One vector is turned by the same rotation once a step. Each row is the vector after some number of steps, and that number follows the row.
The counts run from 0 to 630.
[-22.3  -6.0 -23.9 -30.2  -7.6  -7.5   7.8   3.2  10.0  15.7  18.3 -39.1
 -16.5   6.1  33.0  -7.9 -11.9 -23.7   0.0   7.1  17.3  -5.9 -17.9 -14.1
  12.2 -15.5  -9.7 -10.5  -7.6  32.1  13.6  42.4   8.4 -36.1  16.6   2.5
  -3.5  -8.6 -21.9 -11.1   0.3 -11.7  -2.9  -5.1   8.2  12.3   3.0   4.9
  -5.0 -11.9   7.6  -4.3   7.0]
195
[ -8.3   6.5  10.7  -3.0   0.6  25.1  20.4  -2.1  -0.3  -8.9  -1.3 -12.1
  27.2   6.6  40.5 -12.7  17.0 -22.1   4.0  23.7 -10.2 -11.6  13.9 -16.9
 -14.5  -6.5   4.7  21.7   6.0  18.5  -8.0  -8.1 -10.0 -13.7  15.7 -11.5
  33.5 -28.2  12.8 -12.5 -12.1  -6.5   8.4  28.0  -2.9  22.9  16.6 -53.7
  15.6  -1.9  -7.7  -8.4  17.6]
515
[ -6.9 -29.1  10.5 -13.4 -17.2  20.4  -2.4  10.9  15.9 -16.9   8.8 -20.3
  -1.0  21.3  43.4  -9.8   8.2  -0.3  17.6   5.0  26.0  13.6  -8.2 -19.9
 -17.8 -16.0 -12.7 -16.4   6.2  38.4  23.5  31.9   2.1 -12.2   3.7  21.1
  13.6 -26.4 -12.7  -8.6  17.8  -4.4  -5.9 -17.1   5.8  -0.8  42.3 -19.9
 -23.4   7.6 -10.1  -3.5  15.4]
130
[-26.8   1.0  -5.8  -5.9 -14.1 -22.9  -3.4 -17.8  13.1   1.9  -6.1 -31.8
   3.9   0.6  45.1   2.9  14.8 -41.9  -0.8  -1.9 -17.3 -11.2   6.1  -5.4
   6.0  10.7  -9.8 -17.6 -14.2  18.9 -21.0  -8.2  -2.7 -23.5  30.2 -15.6
  30.9 -13.8  -5.9  -3.0  -0.5  -9.3   4.4   3.8   9.0  19.9 -12.4 -14.8
   8.5 -10.9  19.7  -2.6  -6.2]
375
[-20.8  -7.1  13.4  29.6  -2.5 -27.1 -29.9   3.6  -7.8  -0.5  29.5 -23.8
   1.4  22.0 -14.3  -0.7  13.2  15.2  11.0   0.1   8.8 -12.3   0.3 -21.8
  12.0  33.0  29.2 -15.6 -16.0  -7.2  10.5  -1.1  -0.9 -29.5  14.5  23.2
 -14.7 -19.7   0.2 -20.9   0.9   7.1 -16.3 -26.2  20.6  19.2   2.7   9.5
  -6.2 -13.3 -13.8   5.4   5.5]
166
[  5.4 -28.2   4.6  24.9  16.1 -16.9  49.9 -11.6 -15.2   9.8  -4.2 -19.1
  13.2  25.2 -11.5 -19.1  12.2 -22.9  -8.0  36.8 -12.1 -14.6  -1.4  -3.9
 -10.5  19.6  17.8  28.1  -3.1  10.7   3.0  18.2 -24.2  -2.3  17.9   2.3
  13.0 -19.6  16.2  -6.5   8.5 -35.6  14.5   3.7   6.4 -19.7  25.6  -2.9
 -19.2  -4.2  19.6  -7.6  16.0]
449
[ -7.6 -17.5  -9.7  14.5  18.4  13.9 -16.1   0.6  14.3 -27.7   2.8  -3.1
   5.1   6.8  -9.8 -19.9  13.7  11.3  21.5 -19.1  17.7 -10.3   2.4 -11.3
 -25.4  29.5  27.8  -1.0   4.5  21.8  10.6  10.7   3.1 -43.6 -17.7   4.0
  22.7 -36.4 -18.3  -6.5  11.5   3.2 -14.9 -38.5  10.2  27.8  -4.4   1.4
 -30.6  -2.9  -5.6 -13.7   9.8]
366
[ -4.4 -29.5   8.8  11.9 -24.6 -31.1  21.8 -23.7 -11.8  23.5   2.3   3.1
  13.5  11.7   5.0  17.9  15.8  -5.2  22.9  22.7  14.6 -22.1 -21.6   1.2
   7.7  23.7  11.6 -29.3   5.4   0.2  10.8 -10.0 -16.8 -13.9   5.4 -12.1
 -15.4  -4.7  11.4  -3.3  -4.0 -12.0   7.5 -30.6   4.2  -6.9  37.3  11.1
   2.1  14.7   6.9  -9.2  -1.1]
329
[  0.5  14.3  13.5  -4.6  -9.9 -11.6  -9.2  -9.2   8.2  38.0   2.5  -8.9
  -0.1  -9.1  14.7 -11.2   2.7 -21.0  12.0  23.7  18.6   3.2 -17.1  10.2
  28.1  13.8  23.5 -13.1  -4.9  -7.2  16.7   0.7 -37.2 -15.5 -19.5 -26.0
  13.7  16.8  -2.8  14.7   5.8  -3.7  16.0 -17.2   9.4   7.8   0.8  -6.8
  15.3  16.2 -26.4   2.2  43.6]
176
[ -5.1 -35.6   8.8  -6.2  -5.0   8.9 -13.8 -11.9   0.6 -14.2  19.1   4.2
  -7.5  12.2  36.3  -1.1  23.7  11.8  18.1   0.5   9.4  12.7 -10.2   6.8
   2.0   2.9   6.7 -42.9   0.7  11.4  19.6  10.6 -19.8 -38.3 -11.7   2.7
  27.3 -22.7 -16.3 -11.1  16.3  16.6 -11.4 -40.7  -8.1  12.1   9.7  15.2
 -20.5  -5.9   5.1  -0.5  -9.9]
442
[-21.0 -26.4  -0.3 -22.6 -13.1  20.8   5.8 -18.5 -25.4   2.3  22.2  -4.3
   1.5  11.4  42.7  17.9   9.5 -17.4  16.9  -7.7  19.1  -2.9   5.8  -8.0
 -12.2  -4.6  18.3  -8.7  -4.7  15.9  12.3  30.4 -13.8 -50.4  -2.8  -6.0
  31.8   4.2   4.5   1.4   1.1  31.5  -5.1 -30.1   3.0  35.4   5.4  -4.6
  14.6 -11.2   9.4  -0.7   9.1]
107
[ 17.3 -43.8  31.7  15.4 -15.5  -0.3  -5.5  -1.3  -1.1  -3.0  14.8  -0.1
  -0.4  18.1  52.7  -3.5  19.2   0.5  11.9  13.9  28.5  -6.0  11.2  -5.3
  10.8  15.8  14.3 -28.6  -0.3   8.0   4.0  20.6 -16.5 -24.3  19.2  11.2
   2.2 -16.4  14.4  -3.7   4.9 -16.1 -14.4 -33.0   3.0  -4.0  33.2  -9.1
 -22.6 -14.1   0.9  19.5   6.5]
286
[-25.6   7.7  17.7  -1.5 -31.0  -7.2  12.3  -9.8  28.2  -4.3  -4.7 -13.6
  23.7  11.3  32.0   9.4  26.4 -19.1  31.6  -2.4 -14.3   5.6  14.3  -5.8
 -17.9  31.4  17.7  -5.5 -19.3  10.6 -14.2  -9.3 -11.8   3.2 -16.2  -8.6
  13.0 -21.1   7.5   0.9  -0.5   6.0  17.3 -22.7  -8.5   3.1  30.2  -8.4
  -1.5 -15.2   7.7  -7.4  14.7]
105
[-31.8 -23.1  33.0  -5.9  -6.0  -6.0  10.3  -5.2   6.3 -13.1  14.1 -17.6
   2.4  17.6  15.4   7.8   5.6   4.2  -3.3  24.0  -4.6  15.6 -22.7 -17.0
  -3.0 -28.8 -13.2 -19.9   1.2  12.0  19.4  34.5  -5.6 -25.7  15.4  -4.1
  14.1 -25.4  -7.6 -18.8  16.5  -9.7 -12.8   1.6  -5.9 -20.7  16.7  -1.7
 -26.0  -1.6   1.1  -5.7   8.4]
422
[-40.2 -10.2 -21.1  -1.5  12.4  -5.0  -1.4  -4.5 -16.7 -21.4 -13.4 -24.5
   9.7 -13.2  -0.8  18.9  30.6  -3.2  22.7 -19.0  -7.3  -6.7 -23.3  -2.4
  -9.6  17.6  42.1  33.1 -20.5 -11.8  16.9  -1.7  -1.2 -28.2  -6.3  -9.8
  14.2   0.2  -4.2   3.9  -7.3  15.2  10.1 -20.3  -4.2  25.8  -7.4   8.9
  23.8 -10.8  -3.7 -22.8  11.2]
344
[-17.7  -8.7 -16.2  14.3   9.6   9.2  -1.5 -14.6  -9.0   0.0   0.7   1.6
  22.8   3.5  -3.1  -2.3   4.9  -1.9  36.3 -11.9   2.1 -23.9   7.3 -13.3
 -18.5  30.4  24.2 -16.9   2.3  20.5 -13.2 -15.9  -0.3 -46.0  -1.9  33.1
  32.8 -27.8 -22.3 -20.6  -3.1  17.8   1.6 -14.6   0.1  28.3   8.3  -0.1
   5.5   3.9  -5.8 -12.4   3.9]
74
[  4.0  -6.9   9.8   3.5 -16.1 -19.5  -9.2   2.5  30.1  -1.2  -0.3 -26.6
  13.2   0.8  54.1 -14.4   9.6 -24.5  12.3  11.6 -14.5 -16.4  -0.7  -5.5
  -7.9  13.8   4.5 -22.4 -24.5  24.3 -13.8  -7.2  -3.0  -6.1  22.4  -6.3
  21.2  -6.6   7.2   8.1  -3.0 -39.5   8.1   8.5   6.5  -1.7  15.8 -19.7
  -2.1 -15.5   4.5 -11.2   2.3]
18
[-24.4   7.2 -26.6 -23.0   6.7  -0.5  18.5  25.1  -0.9  -9.6  -6.4 -32.9
  -7.2  13.4   0.1   6.2   9.0  -5.0   4.7  -1.7   3.4  10.2 -11.7 -22.1
  12.1  -5.7   4.0  48.9  -2.9   4.7  31.5  27.4  -3.7   5.6   5.6  -4.3
 -19.8 -30.4 -31.8  -9.0  -3.5   8.1 -10.7 -22.7   1.7  13.3  14.1  -1.1
 -16.2  -6.9  -0.3  -5.0  37.9]
368
[  3.2 -15.3  -3.1  31.8   7.9  -1.0  20.9  -4.8 -18.2 -12.4   4.2  -6.6
  24.4   9.0  19.9 -10.2   5.5 -17.5  21.0  19.2 -18.7 -12.9  14.5 -18.4
 -13.3   7.5  -3.4  -8.2   6.5  18.2 -12.0  -2.7 -19.1 -21.1  46.4  32.1
  15.6 -16.8  -8.1 -26.5  -2.1 -20.3   4.1  10.2 -13.0 -11.7  35.1 -12.0
  10.8  -8.3   8.5   3.9   4.8]
406
[ 26.4 -11.7 -13.0  27.0  14.7   1.7  21.3   4.4 -12.0  -2.5 -13.1  -1.0
  17.8 -14.3  16.8  -7.7   3.1 -15.7  18.1  16.6  -3.0   8.3 -12.4  -3.0
   2.1  27.7  24.9  -3.4   1.2  17.1   6.3 -16.5 -24.4  -9.0  32.7   5.4
 -19.1  -8.6 -14.0 -27.0 -11.6 -33.2   8.3 -13.6  -3.4 -19.5  45.7   0.7
   6.1   2.1   8.1  -4.5  31.6]
49
[-28.3  -3.9 -39.1 -19.1  -3.5  -7.3  13.2 -11.9 -30.1   1.4   1.3 -42.2
 -22.1   2.3  -2.8   2.3   7.3  -2.6   9.7  -5.6  -1.2  11.8 -36.0 -12.1
  24.8  -7.1   5.2  17.9  -6.8  10.4  28.5  18.2 -15.9  -9.1  -3.3   4.2
  -8.4 -12.1 -29.7 -28.8   3.1  17.1  11.1 -16.0   5.2  16.5  22.0  19.1
   3.2  10.8   8.7 -26.5  -7.3]
324
[-26.3  14.9  -2.3 -13.0 -17.8 -15.4   0.5  11.6  11.6  10.2   6.7 -32.6
 -24.8  -1.9  12.1 -10.2  -2.1 -32.0  21.1  14.7   3.1   4.1 -16.8  -7.1
  21.2  -4.4   2.1  14.5  11.9   6.0  17.3   7.1 -18.4  26.1 -12.5  -5.3
   2.6  -1.3 -41.6 -32.7   5.0 -11.2   0.1 -30.2   2.0  10.7  23.3  -1.7
  -2.2  13.8  -5.2 -10.3  40.4]
304
[-33.9  25.3   4.0  -5.3 -16.1 -20.1   2.8  23.2  31.0   5.0  -6.8 -30.5
   3.2  22.7  -7.3  -1.7  14.5  -4.0  22.7   4.0   6.6  15.5 -22.7 -28.8
   3.6  10.7  19.5  21.1  -4.1  -7.3  23.2  17.6  -1.7   5.0   2.5  -6.5
 -27.1 -28.4 -15.3  -0.3   4.5 -13.0  -2.2 -19.9  -1.7  -6.1  14.1  12.9
 -21.3 -17.9  -1.2 -12.0  37.0]
369
[ -4.6 -24.0 -29.2  12.7  -9.0 -23.1  30.4   1.0 -14.4  -0.5   2.4  -0.6
   5.6  11.4  26.4  -6.7  12.0  -4.4  13.5  12.7 -25.2 -23.6 -14.9  -8.1
  24.2   8.9  -5.4   2.2  13.6  10.5   6.3   5.8   3.1 -29.4  35.8  14.0
  -4.5 -16.8 -23.4 -23.9 -10.5 -27.1 -20.1 -13.1   6.7  33.5   1.0   5.4
  13.4 -17.9  23.7  -4.1  -6.8]
503
[  9.7 -23.3 -11.5 -21.2  25.6  29.1  27.8  -1.1 -25.6  -0.7 -22.3 -15.2
  -0.7  -7.9  27.9   2.9  12.9   0.8   2.5  15.2  -2.5  11.1 -33.0   2.4
  -4.3 -17.0   5.1  14.5   3.5  22.6  38.6   5.5 -29.4 -17.9   9.3 -11.6
  19.7   4.0 -19.1   0.0   0.9  10.5  18.6 -13.9 -19.7  -6.3  18.9 -15.9
  13.8  16.2  -1.5 -15.4   7.4]
0
[-25.0 -17.9 -19.4   1.1   9.2 -11.7 -15.9  -0.4  -8.6 -16.9 -17.3 -16.4
  14.6  -7.9   4.5 -10.4  12.0  -3.1  19.8   1.1 -10.0 -34.8  -6.9 -10.3
   0.5  19.3   8.4  10.0  15.9  11.1   9.9 -18.5  -3.3 -28.6  15.4  12.0
  34.1 -16.3   5.0   1.8   0.8  -6.1   4.8  -4.9   1.5  40.8 -27.0 -30.0
   5.5  10.4 -28.6   5.5  -0.1]
95
[-13.1  -5.1   6.5   0.5   1.2   7.1  22.5  -2.1  12.7   9.1 -17.1   1.3
  13.7  20.8  24.5  -6.4   9.9 -11.4  12.1  13.6 -12.9  36.0 -24.1   4.1
  -1.1  -9.6  12.3  -8.2 -15.2  13.3  21.6  44.9 -20.9 -25.5  -4.9 -18.2
   2.8 -10.9 -23.9   3.1  -9.8  -7.0   5.7  -8.9 -11.6 -30.3  13.1   7.2
 -11.9 -12.1   8.7  -8.1  29.9]
109
[  8.4 -21.0   7.5   4.2  -7.6 -27.1  23.3  -9.0  14.4   0.1 -16.8 -14.0
  12.5  -3.5  44.6  -6.1  22.0 -23.1  11.6  14.8  -3.0  -7.0 -30.8  -3.4
  10.4  15.8  -4.4 -17.0 -19.7  26.9   1.3  -5.2 -14.3  -1.6  26.3 -20.9
 -17.1  -7.9  -1.0   9.3 -10.9 -33.0  10.8 -15.1   1.8 -19.1  36.1   5.1
  -4.5  -3.1  15.9 -11.1   6.9]
17
[-33.0 -11.2 -26.7 -12.1 -14.3 -12.6 -19.5 -21.5  -6.8  -3.8   4.7 -26.9
  -6.4  -4.9  37.9   2.7  19.3  -9.9  17.7  -5.8 -10.3 -24.8  -9.5 -10.1
  11.4  20.7  -0.8 -18.4 -18.8  19.7  -0.4  -9.7  -0.5 -35.5   4.4   0.3
  25.9  -9.6   1.9  -5.5  -6.2  11.8  -5.0 -19.1   2.5  32.1 -16.6  -0.4
  17.5  -0.8   5.2  -9.7 -20.7]
171
[-12.7 -11.5  34.2   6.0 -23.4 -22.5  -6.2 -29.4 -10.7  34.3 -10.5  -8.6
  18.5  -3.6  13.6   9.4  24.9  -7.6  24.9  22.0   1.9  -7.3 -29.3  -1.2
   3.2  20.8  14.1 -38.9  -9.0  -9.5   7.2  -7.5 -31.8 -10.3  -5.7 -17.0
   4.8   5.6  21.4  13.2   2.0  -9.2  20.4 -19.5  -4.0  -7.9   5.1  -3.5
  23.5   9.8 -17.4  -4.7  17.4]
533
[-13.5 -16.0  -7.9  17.2  18.2 -11.2  14.6  11.9  -2.9 -14.4   3.9 -11.3
  10.8   7.7 -14.9  -0.4   0.4   1.1  19.2  -0.8 -27.0  14.2 -31.0  -6.2
 -15.6 -17.7  12.2  17.8  -4.6   1.0  29.7  28.5  -7.8 -23.7   5.5   1.6
   2.6  -7.5 -24.6 -19.5  -5.3 -26.8  -3.9 -23.0  -2.1 -24.5  32.0  33.5
  -4.0 -13.4   3.2 -37.6  23.4]
141
[ -9.8 -15.6  -7.1 -10.9  12.2   0.5  20.2  10.5  15.0 -21.3  -3.4 -20.1
  -8.2   9.0  10.6  -4.3  16.7   6.6  25.1  -0.8  -9.5  13.8 -35.9 -10.4
   1.4 -10.9   8.3   4.3   5.6  17.0  24.8  18.8  -7.0   0.8  -2.1 -13.7
  -1.7 -28.5 -38.8 -29.9  12.8 -15.7  -9.6 -38.5  -6.6  -2.7  27.8  22.1
 -21.7  -3.6  24.7 -34.3  17.4]
33
[  0.1  -7.5 -13.6  23.8  30.2  -6.4  44.1  -0.6  -5.1 -16.0 -13.2  -8.2
  20.2  10.4   6.7   2.1  30.2  -4.7 -10.3   0.9  -2.8  11.7   6.4 -19.5
  -2.7  19.4  35.7  19.4  -9.6  11.8  -8.3   7.3 -13.2  -1.9  29.8   2.3
 -26.2 -37.4   1.2 -14.1  -1.1 -10.3  11.0  -5.5 -11.6  -5.7  24.8  -5.0
  -5.3  -7.8  24.1   0.9  25.1]
341
[ -8.1  28.2 -19.3 -10.5   8.4  20.0  14.1   5.5   4.0  18.3   8.9 -29.1
   3.6   9.2  17.4 -28.3 -17.6 -30.9  15.4  27.8  -3.9   0.1   3.1 -14.3
  -2.2 -16.9   7.1   4.7  -7.3  26.2  10.7  24.9 -23.5 -22.7  13.0  17.4
  26.4  -7.2 -29.9 -17.9   4.0  -2.9   3.1  18.5   0.8   5.3   5.0 -29.6
  25.7  -2.4 -11.6   1.6  23.7]
23
[  4.6  -3.6   8.2 -11.7   0.8   3.2  17.8 -27.5 -22.5  24.4 -12.8 -13.9
  -0.3   1.9  20.6   0.1  22.0 -12.7 -16.2  22.8  34.6 -14.3  -6.2  -8.8
  21.9  27.8  19.8 -19.5  -4.4  11.9   6.4  -9.7 -32.4  -1.7 -11.3 -23.0
  -8.2 -14.1  16.3  -1.8  13.2  19.3  22.7 -19.5   7.7  28.0  13.9 -18.2
  12.5  34.8  -2.8  28.8  15.5]
512
[-19.2 -10.5  11.1   1.9  15.8 -33.3   4.9 -20.6 -20.4  23.7 -14.9 -20.2
  -3.1 -14.4  21.1  19.0  12.7 -13.2 -14.4  16.0  26.0  -8.0 -20.5  -1.9
  28.3  20.1  31.9 -19.9  -7.6   2.4  18.8   0.1 -12.2 -37.7   8.2 -43.6
  -3.2   4.6   3.8   5.8  -3.4  -1.7   5.7 -27.6   3.2   3.6 -12.3   2.2
  -3.1  24.9  -7.8  14.6  20.0]
220
[ -6.1  11.7  12.8   7.5 -14.2 -38.3 -19.9   2.2  14.7  24.7 -25.5 -25.6
   2.6   1.4   0.9 -14.8   9.2  -7.9  27.5   9.0   4.0  -2.8 -30.0   0.7
  25.8  33.8  33.3 -28.1 -23.8 -10.5  13.3   3.0 -14.0  -5.8  -5.7 -16.8
 -15.3  -4.8  -4.0   1.4  -2.2 -11.5   1.3 -39.7   6.9   8.8  -6.4  26.9
  -6.8 -10.5 -11.1 -13.4  28.6]
349
[ 16.8 -23.4   9.1   4.6 -12.7  -2.7  14.9   8.6 -10.2  -2.8  19.7 -10.0
 -10.9   6.8  64.8  -5.3   8.5 -28.2  -4.7  18.6   6.3  -2.5  14.0  -1.6
  18.8  -0.8  10.0   1.8   7.7   5.4  -4.1  13.3 -23.1 -11.2  22.9  -4.5
   5.3 -10.6  -7.4  -5.2   3.1 -20.7 -16.5   0.1   0.1  12.8  22.7 -19.7
  -4.0  -7.0  22.8  28.5  14.6]
287
[-27.4  -4.0  -6.7   1.6 -18.2 -23.5  -3.4  14.7  19.3 -24.8  16.6 -30.6
   2.8   4.3  39.5   0.6  11.0 -27.7  15.1  -1.2 -24.2 -31.7   6.6   2.8
   2.2  18.5  12.0  35.8   7.0   0.6 -10.0   1.0   5.8  -8.8  13.6 -23.7
  15.6  -9.8   7.8   2.5  -6.1 -28.0 -17.9 -13.8  22.7  36.5  -2.7 -17.1
  -6.1 -12.2   7.0  -7.5  15.8]
191
[-20.8  -6.7 -18.5  -9.4 -11.7   6.7  13.5  -1.0   9.3   8.0 -18.0   2.4
   8.1   4.7  10.4  15.0   3.3   5.4  35.9  -5.6  10.2   6.9 -17.0 -12.5
   0.5  -2.4   2.3  -9.4   5.5  16.2  21.8  16.1  -3.2 -26.3   0.5   1.3
 -15.6 -27.2 -36.8 -17.3 -11.0   7.6   2.7 -36.1 -19.6   0.1  32.9  22.8
  -8.2   2.1  15.2 -13.7  25.3]
281
[-27.0  -2.7  -9.4  -4.0  -3.1   1.9  -4.2 -16.4 -29.0  19.4 -10.8 -33.0
  -1.5   1.9   4.2  -4.4  -5.0 -18.6   7.2   5.8   4.5   5.5  -7.5  -9.4
  -1.7  12.9  15.0   0.7  -0.1   9.0  15.0  -6.3 -38.2 -25.8 -13.3   5.3
  55.1   2.9   4.2  -5.6  19.5  28.6  38.0  -0.2  -3.0  13.0  -3.7  -5.8
  24.1  10.3 -23.6   7.6  12.2]
560
